Named turns come first, each shown by rows before and after it. Which turns, in which order, take the first row of each pair that follows to the second? Write the first one first, as in the answered first pair.
lubon:
[ 1.20 -0.04 -0.54 -0.45  2.16  1.05  1.00  1.85 -0.84  1.93  1.24 -0.77
  1.68 -1.06  1.35] -> [ 1.24 -0.81 -0.69  0.00  2.31  0.70  1.01  1.61 -0.89  1.24  1.08 -0.75
  2.74 -0.77  0.83]
[ 0.66 -0.25 -0.09  0.46 -0.58 -0.22  1.58  0.00  1.11  0.08  0.33  4.04
  1.83 -0.54  1.08] -> [-1.07 -1.43 -1.01  0.65 -1.10 -0.03  0.66 -0.15  0.65 -2.05  0.15  2.00
  2.51 -1.23  1.13]
[ 0.33  1.93 -0.69 -1.24 -0.62  0.95 -1.70  1.03  0.87  1.12 -1.29 -2.31
 -3.18  0.79  1.91] -> [ 3.28  1.75  0.28 -0.66  0.57  0.02 -0.31  1.38  0.68  1.70 -1.07  1.52
 -1.56  2.97 -0.50]
boduf:
[-0.40 -0.18  2.52  0.27  1.83  0.11  0.60  0.44  0.23  0.62 -0.35  2.07
 -0.96 -0.35 -0.66] -> [ 0.14 -0.52  1.81 -0.38  1.37 -0.20 -1.08  0.99 -0.46  0.31 -1.24  0.82
 -2.18  0.81 -0.53]
[-0.57 -2.28 -1.57 -0.74 -1.08  0.54 -3.35  0.73 -0.57 -3.22 -0.54 -3.26
  0.58  0.64 -0.52] -> [-1.75 -1.49  0.05  2.07 -1.33  0.95  1.44 -1.68  2.29 -1.51  1.25  1.08
  3.09 -2.46 -0.92]
[ 0.04 -0.39 -0.79  0.98 -2.31 -1.19  1.61 -1.50  1.14 -0.33  2.09  0.41
 -0.33 -0.93  0.30] -> [ 0.62 -0.89 -1.54 -0.42 -2.28 -1.52 -0.63 -0.15 -0.37 -1.00  0.99 -2.09
 -1.41  0.53  0.35]
Gason:
[ 0.80  2.61  0.82 -0.92 -0.89 -1.07  0.62 -1.53  1.89  2.87  0.83  1.06
 -0.41 -1.39  1.89] -> [ 1.81  2.39  0.44 -1.19 -1.46 -1.82 -0.68 -0.17  1.84  1.80 -0.29  2.03
 -0.88  0.42  1.11]
[-1.32  0.33 -0.28 -0.09 -1.87  0.25 -0.33 -0.02  0.85 -0.96 -0.21 -0.58
 -0.89 -0.18  1.56] -> [-1.65  0.16 -0.16  0.03 -1.80  0.36 -0.06 -0.21  0.92 -0.23  0.05 -0.44
 -0.72 -0.78  1.42]
[-2.43 -0.17  0.30  0.67  0.30  0.71  1.30 -2.14  1.70 -0.25  1.37  0.10
  1.52 -3.05  1.37] -> [-0.57  1.45  0.87 -0.33  1.08  0.89  1.44 -1.78  1.64  2.08  1.40  1.29
 -0.25 -2.26  1.82]

Each pair is two turns apart.
[ 2.57 -0.23  0.40 -1.40  0.69 -1.07 -0.56  0.52 -0.82  1.29  0.08  2.77
  0.81  2.16 -0.79] -> [-1.11 -1.79 -1.68 -1.36 -1.37 -0.80 -2.28  0.30 -0.69 -2.07 -0.53 -1.11
  0.72  0.81  0.78] => Gason, lubon
[-1.65 -0.28 -0.50 -0.74 -0.82  1.34  0.30 -1.14  0.71 -0.19  0.77 -2.31
  0.05 -2.33  1.32] -> [ 1.51 -0.31  1.02  0.27  0.64  0.20  1.92 -0.30  0.24  0.97  0.95  1.93
  1.96  0.28 -1.32] => lubon, lubon
[ 1.08 -0.61 -1.57 -2.14 -1.82 -0.25 -2.09  2.44 -1.36  0.09 -2.35 -3.77
 -0.67  0.56 -0.60] -> [ 1.55  1.33 -0.66 -2.26 -1.27  0.19 -0.65  1.75 -0.48  3.22 -1.56 -2.67
 -2.39 -0.93  0.60] => Gason, lubon
[ 1.25 -1.00 -1.73  0.54 -0.68 -0.28 -1.09  0.75 -0.82 -1.26 -0.90  0.04
 -0.46  1.69  0.35] -> [-0.23  0.24 -1.64  0.19 -0.92  0.71 -0.78  0.02 -0.25  0.07 -0.24 -1.13
 -1.77 -0.16  1.80] => Gason, lubon
[ 1.94  0.11 -2.23 -1.50 -1.78 -0.74 -3.71  2.70  0.04 -2.25 -2.69  0.27
 -0.67  4.78 -1.53] -> [-1.84  2.48 -2.32 -1.53 -2.73  1.44 -3.29  1.06  1.61  0.24 -1.15 -3.02
 -3.37  0.08  2.75] => Gason, lubon
[-0.54 -0.14  0.71  0.04  0.67  1.19 -0.03 -0.78  0.54  0.25  0.67  0.24
  0.66 -0.68  0.90] -> [ 0.20 -0.54  0.90  0.22  0.88  0.74 -0.07 -0.05  0.15 -0.25  0.39  1.34
  1.65  0.30 -0.08] => Gason, lubon
[-0.11  1.25  1.22  0.25  2.25  0.84  1.45 -1.96 -0.37  2.74  1.96  0.43
  0.42 -1.00 -0.52] -> [-1.99 -1.16  0.13  0.55  1.76  0.79  0.39 -1.77 -0.71 -0.45  1.78 -1.72
  1.82 -1.32 -0.81] => lubon, lubon
[ 1.16  1.49 -0.87 -0.91 -1.46 -0.63 -1.52  1.47  0.87  0.03 -0.80  0.78
 -1.79  1.26  1.91] -> [-1.61 -0.30 -1.55  0.12 -1.67 -0.32 -1.07  0.62  0.95 -2.02 -0.14 -0.77
  0.03 -0.73  2.19] => Gason, Gason
[ 1.67  1.70  0.96  0.23  0.04  0.02  1.66 -0.09  1.05  1.74  1.32  2.62
  0.36 -0.64 -0.32] -> [-2.32 -0.69 -0.65  0.32 -1.08  0.51  0.15 -0.48  0.25 -1.96  1.00 -1.69
  1.57 -2.16  0.58] => lubon, lubon
[-0.05 -0.17 -0.23  0.90 -0.34 -0.72  0.14  1.01 -0.95 -0.26  0.14  1.66
  2.47  2.02 -2.01] -> [-2.95 -0.04 -0.54  0.47 -0.36  0.66 -0.12 -0.27 -1.30  0.06  0.91 -1.76
  1.46 -1.31  0.00] => lubon, Gason
[-0.54 -1.75  0.97 -0.93  0.73  0.68 -1.07 -1.03 -0.53  4.02  2.08 -1.95
  0.23 -1.88  0.69] -> [ 2.18 -0.95  0.49 -1.96 -0.36 -0.84 -3.21  1.16 -0.33  3.52  0.24 -0.30
 -1.47  1.88  0.06] => Gason, Gason
[ 0.24  1.37  0.66 -0.22 -1.28  0.24  0.07 -2.00  0.59  1.19  1.57 -1.11
  0.05 -1.46  1.05] -> [ 1.82  1.90 -0.05 -0.87 -1.79 -0.41 -0.88 -0.65  0.94  0.95  0.54 -0.25
 -0.97  1.04  0.36] => Gason, Gason
[-0.56  0.83 -0.62  0.39  0.17 -0.44  0.52 -0.88  0.52  1.17  1.08  1.02
  0.78 -1.77  0.28] -> [ 0.23  0.84 -0.32  0.29  0.34 -0.59  0.86 -0.80  0.73  1.41  0.66  1.61
  0.95 -0.90 -0.51] => lubon, Gason
[ 1.43  2.79  0.09  1.78  0.35 -1.58  0.77  0.24  0.98 -0.21 -0.04  2.50
  1.32 -0.55 -0.54] -> [ 0.40  2.05 -0.38  2.18 -0.63 -1.49  0.41  0.33  0.97 -1.85 -0.45  2.17
  1.95 -0.26 -0.74] => Gason, Gason
[-1.65 -1.25 -0.09 -1.19  0.47 -0.15 -3.42  0.12 -1.37 -0.45  0.45 -4.67
 -0.09 -2.01  0.99] -> [ 2.35  1.53  0.75 -2.71  0.13 -1.35 -3.64  1.67 -0.51  2.13 -0.55 -0.64
 -2.79  1.19  0.73] => lubon, Gason
[-0.16 -0.12 -0.98 -0.41 -0.78 -1.02 -0.68  0.51  0.66 -3.14 -0.70 -0.87
 -0.01  1.64 -0.09] -> [-0.83  1.77 -0.57 -0.80 -0.15  0.46  0.36 -0.75  1.25 -0.14  0.27 -1.13
 -1.89 -0.67  1.75] => Gason, lubon
[ 1.14 -0.66 -1.30 -0.72  0.01 -1.94 -2.27  2.73 -1.36 -2.91 -1.02 -1.24
  0.85  4.22 -2.19] -> [-2.93 -1.79 -0.28  0.78  1.54  0.11  1.13 -0.65 -1.36 -2.33  1.56 -3.85
  2.90 -1.66 -0.73] => Gason, Gason
[ 2.37 -0.34  0.52 -1.66  2.36  0.09 -1.15  1.26 -2.08  1.00 -0.14 -1.43
 -0.72  1.90 -1.14] -> [ 2.87  0.26  1.06 -0.21  1.47 -0.06  1.18  0.41  0.02  1.59  0.61  2.83
  0.58  1.63 -1.51] => boduf, Gason
[ 0.62  2.01  1.55  0.88 -2.71 -1.10  0.65  2.05  4.11  1.04 -0.26  4.59
 -2.96 -0.45  2.97] -> [-1.72 -0.23  0.07  1.64 -4.18 -1.15 -0.36  2.64  4.16 -2.97 -0.94  2.82
 -1.22 -0.48  2.45] => Gason, Gason
[-0.79 -0.91 -0.94  0.05 -1.96 -0.13 -1.61  0.22  0.82 -2.82 -1.82  0.37
 -0.03  0.91  0.38] -> [-1.45  1.22  0.12 -0.21 -1.25  1.07 -0.11 -1.07  1.23  0.71 -0.38 -0.31
 -1.93 -1.56  2.39] => Gason, lubon
[-2.41 -1.00  0.15  0.82  0.43  1.33 -0.09 -0.61 -0.87 -1.03  1.14 -2.76
  0.51 -2.07  1.80] -> [ 1.65  1.94  0.80 -0.78  0.58  0.58 -0.31  0.49 -0.20  2.75  0.36  1.09
 -2.24  0.57  1.59] => lubon, Gason
[ 1.69  1.21  0.40  0.03  0.59 -0.30  0.27  0.46 -0.01  1.50  0.28 -0.32
 -1.61  0.67  1.27] -> [ 1.34 -1.08  0.02  1.09  0.51 -1.00  0.37  0.97 -0.15 -1.51 -0.09  0.27
  1.37  1.58 -0.72] => lubon, Gason
[-1.55 -0.94  0.01  0.39 -1.77  1.39  2.60 -1.66  1.58 -1.23  1.15  1.05
  1.36 -2.89  1.30] -> [ 0.47 -0.88  0.95  0.46 -0.48  0.85  3.15 -1.49  1.14  0.09  1.58  2.87
  2.06 -1.88  0.21] => Gason, lubon
[-1.40  0.64 -0.94 -0.09  0.56  1.13 -1.25 -0.04  0.59 -0.16 -0.91  0.06
  0.06  0.15  2.94] -> [ 0.47  0.03 -0.43  0.34  1.28  0.13 -0.10  0.57  0.53 -0.55 -0.86  2.22
  1.79  1.53  0.96] => lubon, lubon
[-2.83  2.45  0.04  1.28 -0.20 -0.55  3.43 -1.62  2.24 -0.09  0.96  1.65
  2.02 -2.97  1.96] -> [ 1.33  4.74  0.02 -0.40 -0.33 -1.55  2.17 -0.09  2.27  2.07 -0.19  3.82
 -0.68  0.18  1.62] => Gason, Gason
[-0.67  0.42  0.24  0.94 -0.95  0.22  2.21 -1.31  1.61  0.25  0.91  2.86
  1.12 -1.10  0.43] -> [-2.37 -0.12 -0.51  0.81 -1.51  0.40  1.15 -1.21  1.74 -1.00  0.79  0.76
  0.57 -2.17  1.03] => lubon, lubon
[-0.67 -0.87 -0.50 -0.51  0.54 -0.01 -1.01  0.47 -1.28 -0.49  0.24 -3.13
  0.29 -0.11  1.09] -> [ 1.47  0.61 -0.35 -1.16  0.45 -0.43 -0.99  1.36 -0.85  1.12 -0.25 -1.32
 -1.32  1.05  1.41] => lubon, Gason
[-5.42 -1.73 -1.79  2.57 -4.02  0.04 -0.99  0.35  2.40 -3.70 -0.47 -1.64
  0.90 -3.87  1.36] -> [-0.95  2.77  1.67  2.11 -0.20  1.07  3.40 -0.97  2.38  4.96  1.75  3.26
 -0.94 -4.71  1.50] => Gason, lubon
[-1.04  0.78  0.92  1.36 -0.39 -0.13  0.46 -0.62  0.55  0.27 -0.13  2.58
  1.68 -1.47 -0.50] -> [-1.34  1.10  0.93  1.03 -0.21  0.32  0.45 -0.96  0.24  0.79  0.36  1.79
  1.30 -2.12 -0.02] => lubon, Gason
[ 1.85  1.09 -0.79 -0.11 -1.81 -0.85  0.84  0.08  1.30 -0.26 -0.25  3.58
 -1.26  1.75  0.64] -> [-0.93 -1.02 -1.33  1.14 -2.61 -0.93  1.08 -0.48  1.58 -3.23 -0.03  1.81
  1.00  0.29  0.30] => Gason, Gason
[-1.57 -0.92 -0.51  0.59 -0.21 -0.02  0.50 -0.36 -0.54 -1.68  0.51 -1.39
  1.95 -1.55  0.01] -> [-0.23  0.58  0.75  0.24  1.11  0.63  1.80 -1.19 -0.52  1.47  1.44 -0.34
  0.64 -2.12  0.33] => Gason, lubon
[ 1.58  0.90 -0.41  0.71 -0.14 -1.83 -0.62  1.61 -0.79  0.49  0.51  1.09
 -1.85  1.06  1.69] -> [ 0.08 -0.99 -1.01  1.16 -0.64 -1.99 -1.29  1.91 -1.01 -2.31  0.66 -0.47
 -0.44  0.87  1.53] => lubon, lubon
[-1.82 -0.95 -2.05 -0.61 -3.43 -1.31 -1.38  1.15  2.25 -3.88 -1.29  0.94
  1.09  1.34  0.07] -> [ 1.07  2.35 -0.69 -1.76 -2.76 -1.00 -0.27  0.88  3.05  1.00 -0.48  3.24
 -1.80  1.87  1.28] => lubon, lubon
[-0.63 -0.41 -1.00 -1.08 -0.52 -1.00 -1.52 -1.94 -2.17 -0.14  1.88 -4.59
 -0.77  1.89  1.02] -> [ 1.79  1.06 -1.01 -1.49 -0.99 -1.53 -1.66 -1.01 -1.40  1.26  1.37 -2.08
 -1.92  3.99  0.68] => lubon, Gason
[-0.43  0.08  2.61 -0.48  1.48  2.36 -0.27  0.32 -2.55  0.92  1.80 -0.62
 -0.20 -0.53  2.50] -> [ 1.36  0.75  1.85 -1.14  0.69  1.43 -1.94  2.15 -2.26  0.38  0.05  0.34
 -1.07  2.50  1.79] => Gason, Gason
[-0.86 -0.84 -0.19  0.32 -3.54 -0.18 -0.06 -0.03  0.52 -1.48  0.10 -1.75
 -0.63 -0.81  1.07] -> [ 2.12  0.00  1.16  0.90 -2.51 -1.10  1.22  0.39  0.43  0.41  0.15  2.38
 -0.13  0.90 -0.36] => lubon, lubon
[ 1.52  0.23  1.37  2.10 -0.70 -1.40  1.92  0.38  0.61  1.12 -0.54  4.18
  2.10  0.95  1.26] -> [-1.57 -1.62  0.80  2.61 -0.20  0.24  1.94 -0.88 -0.04 -0.52  0.32  0.93
  3.61 -1.78  1.66] => lubon, Gason
[-1.65  0.11 -1.29  0.15 -1.02 -1.46 -0.18  0.01  1.56 -2.16  0.20  0.49
  0.47  0.54 -0.25] -> [-1.98  0.78 -0.25  0.47  0.41 -0.27  1.19 -1.21  1.41  0.00  1.31  0.14
  0.16 -1.66  0.67] => Gason, Gason
[ 1.07 -2.23 -0.91  0.17  0.60 -1.54 -2.51  1.04 -1.84 -1.56 -0.02 -3.42
  0.91  1.96 -1.13] -> [-0.59 -1.75  0.31  0.79  1.91 -0.06 -0.75 -0.81 -2.22  0.55  1.64 -4.54
  1.38 -1.22 -0.13] => Gason, Gason
[-3.35 -0.73  0.54  0.71 -1.30 -1.37 -0.27 -3.12 -0.09 -2.97 -0.03 -0.98
  0.34 -2.49  1.37] -> [-0.29  1.73  2.57  0.28  0.88 -1.11  2.00 -3.46 -0.02  1.38  1.15  2.22
 -0.47 -2.38  1.12] => Gason, lubon
[ 0.45 -0.07  0.32 -0.57 -1.65  0.33 -0.74  1.28  2.29 -0.87 -0.03 -0.02
 -1.32  2.86 -0.47] -> [-0.11  0.09  0.83  0.46 -1.63  0.73  1.24 -0.08  3.16 -0.34  0.76  1.78
 -0.22  1.44 -0.46] => boduf, boduf
[-0.33  0.48  0.05 -0.34  1.06  0.54 -0.55 -0.50 -2.09  0.37  0.67 -3.11
 -1.01 -0.59  0.22] -> [ 2.04  0.83  0.87 -0.29  1.92  0.32  0.31  0.24 -1.89  1.08  0.47 -0.70
 -0.89  0.91 -1.00] => Gason, lubon
[-2.81  1.38 -2.62  0.55 -1.36 -1.92  0.97 -0.08  3.02  0.06 -0.16 -0.39
  0.26 -0.97 -1.24] -> [-1.32  2.06 -1.99  0.44 -0.82 -2.39  1.95  0.14  3.38  0.80 -0.11  1.66
  0.41 -0.05 -2.17] => lubon, lubon
[-1.72  0.18 -0.41  2.06 -3.26 -0.05  0.93 -1.05  1.91 -1.24 -0.65  1.43
  0.15  0.71  1.03] -> [-1.10 -0.38 -0.98  0.28 -2.36  0.09 -2.01 -0.11 -0.41 -1.71 -1.27 -2.69
 -1.44  1.26  1.29] => Gason, boduf
[-0.50 -0.59  0.43  1.50  0.24 -0.09  2.91 -1.58  2.20  2.07  1.39  1.68
  1.58 -1.66  0.26] -> [-2.13 -1.64  0.02  1.57 -0.63  0.08  2.22 -1.90  2.03  0.54  1.21 -0.24
  1.67 -2.40  0.68] => lubon, lubon
[-0.52  2.31 -0.68 -1.07 -2.25 -0.14 -0.76  0.31  1.10 -0.14 -0.53  1.64
 -2.95  0.89  2.04] -> [-2.50  0.73 -1.42 -0.44 -2.96 -0.11 -0.85 -0.12  1.42 -2.36 -0.69  0.18
 -1.41 -0.22  1.90] => Gason, Gason
[ 1.68 -0.52  1.12  0.47  1.24 -0.59  1.45 -0.19  1.01  0.04  0.18  4.62
  0.63  1.87 -1.02] -> [-2.99 -0.43 -0.93 -0.48 -0.45  0.94 -0.76 -0.92  0.93 -1.37 -0.15 -1.91
 -1.98 -1.68  2.86] => lubon, lubon
